These are runs of 7 systems, one row a step. Runs of the same system follow the same rule from any start.
seq 1, B, 8 rows:
[[ 29  34  42  -8  -6 -12 -36  18   1   8   4  43  37  12 -57  -8  52   0
  -24   2]
 [ 41 -26  -9  29   0  33 -45 -11   6 -33  15  43  20 -20 -50  11 -23  26
  -23   2]
 [ -4 -15 -47   9 -45  43 -25  -8  -2 -41   6 -19 -20  11  20  45 -20  50
    5   6]
 [-34  34 -15 -70 -35  24  -4  20   4  -4  15 -23  -4  46   4   7  32  25
   14   4]
 [-17  27  32 -38  -1  -2  -7  12  23   6  21  14  51  38 -68 -29  -2  -9
    7 -22]
 [ 28   1  30  61 -18 -21 -32 -16   9 -28  -4  13  44  14 -51  25 -21   4
   -3 -22]
 [ 39   3  -8  34 -41  10 -44   2 -17 -33  -6   8 -17  -5   4  53  41  40
  -17  19]
 [  2  -2 -37 -61 -12  65 -29  21   1 -18  25  19 -14   1  -9  -4  31  46
  -12  25]]
seq 2, D (8 x 20):
[[ 62 -14  16  45  29 -19   0  37  10 -17  21  14 -31 -28 -18 -14  28  -1
    1  42]
 [ 41 -60 -14  48  14   7 -10   8  11  -5  -3   2 -31 -30  52  18  12  16
   -9  11]
 [ -7  -6 -23   6 -22  22   0 -18 -30  -2 -35   2 -26 -17  89  20  11   7
   -8  24]
 [-31  43 -12  -6 -11  14  37 -14 -50 -10 -23  -5 -26 -16  40 -21 -27 -24
   12  53]
 [-13  20 -14  -2  33 -23  60   2 -15   9  14 -21 -43 -30 -13 -28 -54 -39
   10  10]
 [ 13 -16 -31 -31  49 -20  26  11   2  40  23  -6 -47 -41 -25  -3  -2 -16
  -27 -38]
 [  6 -25 -26 -48  34  24 -19 -16 -17   8   8  27 -13 -45 -26  -6  56  16
  -29 -10]
 [-21 -28  -2   2  30  19 -12 -52 -26 -44   0   6  21 -43 -10  -8  48  14
   21  28]]
seq 3, Y (8 x 20):
[[ 21  49  20  13 -40 -13   1  38 -17  -2 -14  -6 -26  21  44   9  45   3
    0  50]
 [ -7  50 -19 -50 -28  35  15  45 -10  -6  16   2 -33  23  20 -24  -1   9
    4  54]
 [-13  -4 -39 -61  -6  46  15  37  27  16  26  -2 -21  25   6 -19 -54  14
   -6 -12]
 [-13 -42 -28 -31  -9  31 -20  -5  32  30  -1   8  19  20  16  18 -39  15
  -26 -67]
 [-11 -22 -10  15 -20  19 -41 -55 -17  -4 -31  23  38  -6   6  41 -11  19
  -28 -46]
 [-10  14  -5  36 -14  -4 -15 -63 -49 -45 -15  -2   8 -32 -41  37 -11   7
   -3  -1]
 [ -4  26  14  24   7 -33  13 -21 -14 -48  23 -33  -1  -7 -79  10   5   0
   28  13]
 [ 12  -4  40  13  23 -23   7  32  43 -24  36 -14  29  26 -50 -29  15  -3
   41  18]]
seq 4, L:
[[-35 -52 -30 -12  16  41   3 -42   8  -7  -4  11  31 -13   9 -14 -63   4
    5 -29]
 [-26  25 -26 -10 -33 -23   6 -18 -13  17 -12 -45 -28  14   8  58 -12   3
  -12 -52]
 [ 18  27  40   1   3 -35 -16  17  -1  -4   6  -6   4   9 -20   8  95   3
    8  18]
 [ 18 -55  23  33  30  23 -23  -7  26 -34  12  33  51 -13 -16 -32  -7   6
   19  16]
 [  0 -19 -34  24 -26  20   5   0  15  -1  -2 -13 -10  15  26  27 -92   9
   -7 -30]
 [  8  60   8 -15 -39 -29  10  43  -6  29  -8 -20 -35  34  28  22  24  -6
  -13   3]
 [  4  18  49 -10  23  -1  -5   6  -8   0  -7  42  37  -7 -11 -52  52 -21
    4  45]
 [-12 -28 -19  16  18  33  -1 -47 -12 -24  -2  28  25 -36 -25 -17 -74  -5
   -4  -5]]
seq 5, V (8 x 20):
[[  1  25  37  67 -18 -49   6 -24 -10 -16 -18 -13  25  13 -23  20 -39 -26
   14 -13]
 [ 57  32  -3  48 -29 -11  -5  33 -18  10 -15  18 -43 -10  28  21 -18  -6
  -35  27]
 [ 25  -1  -1 -31  -5  44 -10  51  14   7   9  34  -8  10  43 -35  29  13
  -12  50]
 [-37 -28  -6 -39  -4  39  -6   9  44 -25  29 -13  37  42  -2 -24 -11  24
   42   3]
 [-43   9 -24 -14 -25 -10   8 -29   4  -1   1 -42   5  27 -21  40 -52   4
    8 -57]
 [ -6  52   1  -7 -17 -21   1 -26 -52  31 -36  18  -9 -19  -4  21 -12 -29
  -43 -21]
 [ 21  27  27  15   7  15 -11  -6 -36 -21  -9  52  18 -31 -19 -37  17 -11
  -15  59]
 [ 25 -16 -11  15   0  27 -13  20  15 -62  39  -4 -15  -3 -33  -7  16  40
   28  52]]
seq 6, L (8 x 20):
[[ 35 -21 -15 -28  -5  54 -41  33  27   4  20  53  18  10 -22 -18 -16  25
  -35  -6]
 [-21   2 -32 -40 -45  60 -25  -6  -7   8 -17  21   5  19  47  14 -19  26
  -26  -8]
 [-51  51   6 -31 -45   9  -6 -29 -37 -18 -25 -14  18  27  19  16  31   6
   14  18]
 [-29  31  29  -6  -2  -6  -7 -27  -9 -42  15  -3  45  13 -67 -12  14  -1
   32  13]
 [ 14 -14  -7  -2   6  11 -21   4  31 -20  35   9  24  14 -86   5 -40  20
   -3 -33]
 [ 31  -9 -24 -32 -32  27 -37  41  37  19  17  12  -6  35  -8  32  -5  37
  -37 -37]
 [ -2   6  11 -29 -41  33 -39  18   6  11 -22  25  26  39  50   8  49  25
  -15   8]
 [-38  19  28  11 -34  23 -18 -38 -23 -33 -30  19  63  20  22 -11  -3   1
   20  24]]
seq 7, F:
[[  6  31 -18 -32  12   4  34  45  -2 -13  40 -22 -54  -2 -24 -32  -2   0
   20  47]
 [-43 -11 -22 -55  31 -16  24  -7  18  18  28 -46 -11   7 -32   1   6  -1
   18 -48]
 [-22 -43  -8  13  -2  -7 -14 -35  23  19 -17 -14  35  16  11  37 -29   1
   -8 -79]
 [ 37  -5  -2  55 -40   5 -31  -8 -14   3 -35  24   4  -2  46  37 -20   7
  -38  -8]
 [ 37  33  -2  -7  -9  22  -6  30 -30   3  -8  44 -26 -26  17 -21  26  -3
  -30  62]
 [-13   0  -7 -49  45  24  19  12   2 -12  34  16  -5 -22 -39 -59  13  -6
   17  39]
 [-38 -41 -16  -2  36  -6  20 -34  19 -32  30 -42   9  -6 -36  -2 -17   7
   49 -20]
 [-21 -16   7  45 -13 -43  -3 -45  -8  -4 -23 -45   9   7  20  57  10  -1
   13 -45]]
seq 8, B, 8 rows:
[[ 11  57 -22 -21 -17   0  -1  -1 -34  -9  17   6 -29 -11 -77  17 -23   0
  -25  -5]
 [ 18 -13 -27  -2  10 -16  -7   9  22 -13  41 -31 -29   1 -73  37  -2  25
   -2 -39]
 [ -8 -49  -5  -8   4  -5 -28 -13  37 -10  18 -32  16  20  -8  36  57  38
   18 -42]
 [-33 -19  23 -18  -7  27 -35 -35   1 -26 -12  12  61  14   9  -6  59  22
   20   6]
 [-19  29  21   8 -20  32 -16 -24 -26 -51  -8  25  46   3 -19 -28  -5   4
   22  55]
 [ 24  47   5  29 -31  10   4  30 -11 -48  21   0 -17  14 -30  -5 -37   9
   15  57]
 [ 49  18  -7   4 -28   1  -9  74  38   0  34  -7 -32  41 -13  13  -6  22
   -6  10]
 [ 24 -23   1 -27 -17  20 -35  45  56  36  12  21  20  45   8   9   9  24
  -25 -44]]
seq 9, V, 8 rows:
[[  1 -47  13  19   8 -11 -40 -31  21 -10   0  -2  44   3 -24  35  44  22
    2 -48]
 [-10 -27   9  61  -5 -34  -2 -44 -17  -6 -33 -29   1 -13  51  46  18  -1
    9 -17]
 [  5   6  11  36  15 -28  42   7 -20  15 -21 -15 -31 -22  67 -18  -4 -38
   11  37]
 [ 24  -6  11  -5  39  -2  36  57  33  15  29   8 -15   0   2 -59 -36 -26
   11  28]
 [ 22 -39 -16 -24  17  21 -14  39  54  21  37  12  11  20 -35 -10 -39  15
  -15 -42]
 [ -9 -45 -26 -18  -6  23 -36 -27  14  24 -14  13  27   4   4  37  -7  21
  -32 -71]
 [-35 -20  -6   8   4  12  -7 -73 -39  -4 -44  10  20 -35  39  13   1  -8
   -6 -14]
 [-15  -1 -10  25  28  -3  37 -39 -43 -31  -5  -9 -24 -54   7 -23 -19 -20
   20  45]]
seq 10, Q (8 x 20):
[[-40  75   4 -46 -16 -15  31  -3 -33  -1   3 -23 -15  15 -25 -10   6 -18
   13  19]
 [ -9   8  29 -42  25   5   1  22  30   8  27  25  43  22 -61 -50   1 -13
   11  -6]
 [ 27 -70 -13  16  36   6 -20  -2  41  -3  27   7  12 -14 -40  10 -20  16
   -9 -44]
 [ 12 -24 -10  43 -12 -36 -15 -25  -4   9 -20 -31 -21 -11  24  70  19  13
  -14 -45]
 [-17  41  39  26 -37 -20 -12 -24 -32  -8 -46   5  29  14  42  15  34 -10
    4  27]
 [ -7  23  15  15 -15  35   2   5 -12 -51   6  23  25   8  -8 -43 -30   0
   28  70]
 [  9 -13 -33 -15   9  19  26  42  35 -22  50 -31 -42  10 -18 -11 -38  19
   26  18]
 [  5 -15 -10 -39   7 -14   6  46  43  55  12 -22 -19  31  26  12  19   1
  -13 -47]]
seq 11, D:
[[ 28   1  31  48 -19  -7 -45 -26 -16 -34 -13  26  39  -5 -34  27  36  14
  -11   4]
 [ 17  -1   4  61 -41  -2 -20  -2   4 -58   6 -27  -3  21  -2  40  -3  32
   26  25]
 [  9   7  -1  17 -37  -3   8  46  30  -9   9 -39 -21  49  53  18  -6  18
   24  17]
 [ 11  15  14 -19 -16  12  11  60  28  39  -7  14  -2  39  62 -30 -25 -17
   -8  15]
 [  5   3   8  -6   4  19   4   5  -2  37 -20  48  23  -5  22 -37 -70 -34
  -31 -11]
 [-20  -5 -29  -3   1  15  -1 -44 -19  10 -16  16  10 -24 -22  14 -77 -12
  -30 -49]
 [-40  15 -39 -53 -16  18  -7 -30 -17 -14  16 -23  -6   1 -49  28 -18  21
   -3 -40]
 [-34  14  -2 -60  10  12   0   6  16 -20  39 -22  16  21 -60 -15  38  18
   27   0]]
seq 12, Y (8 x 20):
[[ -3 -20 -18 -28  26 -18 -10 -18  10  14  24 -13  -3 -16 -72  25  10   9
  -17 -68]
 [-15 -53  17   2  32   1 -28 -43  12 -23   4   6  52 -15 -27   1  52  14
   17 -24]
 [ -7 -31  24  63  29 -15   9 -43 -15 -35 -16  -3  21 -35  17 -15  -3 -18
   30  31]
 [ 15  29  31  57  13 -69  39   7 -12   4 -12 -31 -24 -11   7   0  -5 -42
   15  18]
 [ 27  52  39 -18   1 -37  10  53   7  27   9   3 -12  24 -10 -20  54 -19
   -3  21]
 [ 20   0  -3 -49  15  40  -3  50  11  14  19  37 -11  -3  17 -47  31   5
  -11  44]
 [  3 -45 -47 -22  16  34  19  14  14  17   7  -4 -41 -19  59 -11 -28  11
   -6  -2]
 [-34 -16 -27 -25 -12  -5  10 -23  -3  38 -25 -28  -9   8  55  38 -11  -4
  -15 -61]]
seq 13, Q (8 x 20):
[[  8  22 -22 -20  13  -3   1  -6 -13 -29  38  -7 -22 -22 -95   9  -7  11
   -2  -7]
 [ -7 -12  15 -19  22 -37  -7  -2  22   0  27 -32   7  11 -46  19  63  10
   18 -38]
 [ -3 -51  44  36  18 -22 -22 -24  31   2 -17   1  62  11  17   2  34  -4
   17 -27]
 [ 17 -27   8  86 -10  -6  -6 -25  -6 -32 -23   0  13 -11  38  18 -41   0
   12  17]
 [ 18  46  -5  41 -41 -11  15  29 -18 -24  -2 -27 -45  14  30  23 -20   2
   11  47]
 [  7  43   9 -42 -24  20   2  66  13   4  18   4 -12  41  20 -31  25   6
    6  48]
 [ -1 -39 -22 -59  18  59 -12  27  32  15  24  32   8   6  17 -41  -3  18
   -7   7]
 [-18 -48 -53 -29  23  24   7 -25   2  27  -1  -4 -21 -30  21  15 -37   5
  -23 -49]]
seq 14, F:
[[ 54 -25  18  33  12 -13 -30  33  34 -26  33   4   4   6 -45  12  49  27
    6   9]
 [ -8 -11   8 -21 -19  14 -25  17  22 -24  12 -22  11  36  27  14  75  39
   28  18]
 [-58  32  12 -36 -40  27  -7 -16  -5 -16 -14  -4  47  46  26 -10   0   4
   24  12]
 [-15  57  13  10 -36  -3   8 -12 -20 -13  -6   8  29  27 -41  -4 -72 -17
    2   2]
 [ 43  44   9  19  -6 -36  -1  29  -2   4  19   3 -21   3 -75  20 -18  -9
  -23 -12]
 [ 41 -13   6 -22   8 -10 -29  44  37  23  31   7  -8  16 -40  12  59  21
  -23 -27]
 [ -7 -41  -9 -33 -16  52 -44  13  39  -9  12  14  35  33  15   3  33  45
    2 -13]
 [-32  11 -20  -7 -50  54 -24 -31 -22 -49 -11   5  25  17  15  16 -22  32
   11  17]]

Which system made each run below?
seq 15:
[[ 46   6  25  55  25 -41   9   2 -25  17 -18  22 -19 -44   9  -2  19 -31
  -24  18]
 [ 47  -8 -28  49   0   3  -4  -6 -36 -12  -8   9 -54 -49  10  33 -12   8
  -31  19]]
	D
seq 16 (2 x 20):
[[-34  20 -27 -57 -46  37  -5  19  20   6  11 -14   7  55   8  11 -34  23
   -1 -23]
 [-19  -7 -19 -26 -28  53 -29 -11  11  -3  -1  28  44  26 -16   4 -62  17
  -15 -33]]
	Y
seq 17 (2 x 20):
[[  9  24  22  51  14 -61  29 -13  -9  -3   1 -19  -6 -12 -45   9 -44 -38
    2 -19]
 [ 41  24  46  10   8 -47 -15  35  16  13  16   7  12  15 -52  -1  56 -11
   -9  -4]]
	Y
seq 18 (2 x 20):
[[  6   3  28 -22 -10 -11 -38  -2  15  41 -17  33  48  25 -18  15  34  -2
  -33 -53]
 [ 38 -20  11  25 -31  43 -46  24  26 -20   4  51  40  25  -2  -4 -23  23
  -16  14]]
	F
seq 19 (2 x 20):
[[ 10 -23  14 -18  14  42 -11  17  16  23 -11  61  37  -3  34 -53  -8 -12
  -21  16]
 [-15 -54 -27   4   7  51 -10 -19  22 -42  21   2  25   0 -12 -15 -54  24
   23   1]]
	V
seq 20, 2 rows:
[[  1 -59   9  13  40 -15   9  14  48 -14  30 -38   3   7  12 -14  34   9
   46   3]
 [-13 -22  37  32   1 -16  10   4  22  13 -27  -8  31  23  81 -17   9 -21
   27  12]]
	Y
seq 21 (2 x 20):
[[ -2 -56  12  12   6  26 -36 -15  19 -29   0   7  37   0  31   2  57  33
   19   9]
 [-30 -28   2  46 -27   9  -2 -25  18 -31 -15 -29  34  31  42  15 -49   9
   35 -10]]
	L
seq 22 (2 x 20):
[[-13  -2  21 -27 -18   0 -37   2  34   2  13  -6  49  49 -38  20  42  24
    6 -43]
 [  1   8  11   8 -56  28 -50   2  19 -27  -5  15  51  54  -4  24  -9  33
   -2 -10]]
	F
seq 23:
[[ 47  13   7  -8  20 -30  17  64  26  53  18   8 -32   4  -9 -16 -14 -27
  -30 -15]
 [ 30 -15   2 -16  24  12  -6  15  -8  46 -18  51  -8 -34  35 -25  23 -15
  -45   5]]
	L
seq 24 (2 x 20):
[[ 29 -20   7  73  21 -54  20 -14  -9  18 -19 -17 -29 -35  21  26 -12 -24
   -9 -19]
 [  8  41  29   0 -11 -50  -1   8 -19  16 -14 -18 -14   7   9  24  82 -12
   -3   3]]
	Y
seq 25:
[[ 31  36 -15 -40 -26  34 -31  31  -9  11  11  52  -5   3 -41  -2  -2  17
  -49   5]
 [  7  -8 -40 -21 -13  31 -21  -2  14  -6  23  10  -2  10 -55  22 -60  26
  -22 -42]]
	B
seq 26, 2 rows:
[[ 20 -24   4  77   2 -40  13 -11  11  -1 -14 -29 -14  -5  23  33 -50 -15
    2 -28]
 [ 35  -9 -14  10  11  -4  19  31  -1  49 -18  18 -43 -20  62  -6 -17 -24
  -36   3]]
	V
seq 27, 2 rows:
[[ 12 -46 -16 -45   5  55 -38  18  29   0  19  28  12   5  11  -9  47  41
  -11  -2]
 [-38 -58 -40 -15  15  29   0 -51  -4   1 -18 -14  -2 -27  48  19  -9  17
    3 -33]]
	Q
seq 28 (2 x 20):
[[-11 -64  16 -18  34  15 -24 -10  33  10   3  14  44  -2  15 -19  56  12
    6 -22]
 [-21 -37   3  38 -20  33 -10 -26   7 -48 -15  -4  36  14  51  -3 -23  18
   35  25]]
	F
seq 29, 2 rows:
[[-41   7  32   9  33 -53  30 -43 -11   9 -13 -26  32  -5 -20 -11   4 -41
   25 -26]
 [ 29  38  20  16   6 -59  -4   5 -11  18   6  -7 -12  -8 -63  30  31 -16
  -21 -27]]
	D
seq 30 (2 x 20):
[[-17 -26 -17 -17   9  24 -11 -37  -3  31 -22  30  30 -10   3   0 -57 -11
  -35 -56]
 [-11 -22 -25   8  15  31  -8 -57 -39 -17 -21  33   8 -55  -3  -3 -34  -3
  -24  -4]]
	V
seq 31, 2 rows:
[[-20 -35  -6 -22  -7  -9 -13   7  43  18   8 -38  13  42  22  33  26  22
   10 -60]
 [-18  -4  -7  -2 -51  30 -31  -9   3  14 -36  13  30  37  60  26 -27  15
  -21 -27]]
	F
seq 32, 2 rows:
[[ 12 -35 -18 -32  46  13  19  26  13  29   9  13 -32 -34  41 -37  23  -6
  -13  16]
 [-40 -37 -18 -13  33   5  27 -40 -16  23 -25 -11  -7 -34  65 -12  -3 -19
    5 -11]]
	L
seq 33, 2 rows:
[[ -2   2  17  37 -42  12 -18  -4  -5   6 -45  18  31  26  79  17 -14  -2
  -10   6]
 [  4  63  -3 -31 -30  19   1  13 -45  18 -22  35 -17  -9  20 -11  -6 -17
  -38  34]]
	B
seq 34:
[[  4 -25 -47  11 -13  42  -4 -18  -4 -12  -2  10 -12 -17   5  12 -85  16
  -20 -16]
 [-14  -6 -56 -51  11  41   3 -22 -35  12  -4  12 -39 -43  12   5  -6  10
  -29  -6]]
	V
seq 35, 2 rows:
[[  8 -52 -45   0 -13  41 -36 -19   5   1  -9   9  -8 -14  33  38  -6  36
  -26 -35]
 [-49  24 -22 -11 -34   3   3 -50 -42  -2 -33 -24  -7  -3  40  42  -7   0
   -3 -17]]
	Q
seq 36, 2 rows:
[[ 36   2  45  57  27 -48   7  16  19 -15  16   6  21  -4 -47 -19  -1 -24
   17  13]
 [ 30 -10  22  26   2 -33   3  50  43  -5  26 -39 -17  32   9   8  44  12
   28  10]]
	F
seq 37:
[[-39 -12 -34 -12  -9 -16  20 -25  -1   5   0 -66 -31   8  23  47  -3  10
   16 -41]
 [-40  14  23 -46  22 -31  13 -14  -4  20  -3 -24  13   5  -6  -6  78 -14
   17 -16]]
	B
seq 38:
[[ 33   3 -10  54 -10 -18  -9  -7 -19 -49  14 -26 -43 -24 -27  42  20  26
   10  27]
 [ 19 -26 -23 -32   7  26 -12  36  27 -18  37 -13 -32   5  10  -1  58  42
   13  26]]
	B
seq 39 (2 x 20):
[[ -9  21  22  29 -37  -2 -28 -31 -35 -36 -34   1  21   3  34  29  50  14
   10  31]
 [ -8  16  21  41 -13   5   4 -10  -3 -67  14 -12  27  11 -29 -14 -22   5
   45  48]]
	L
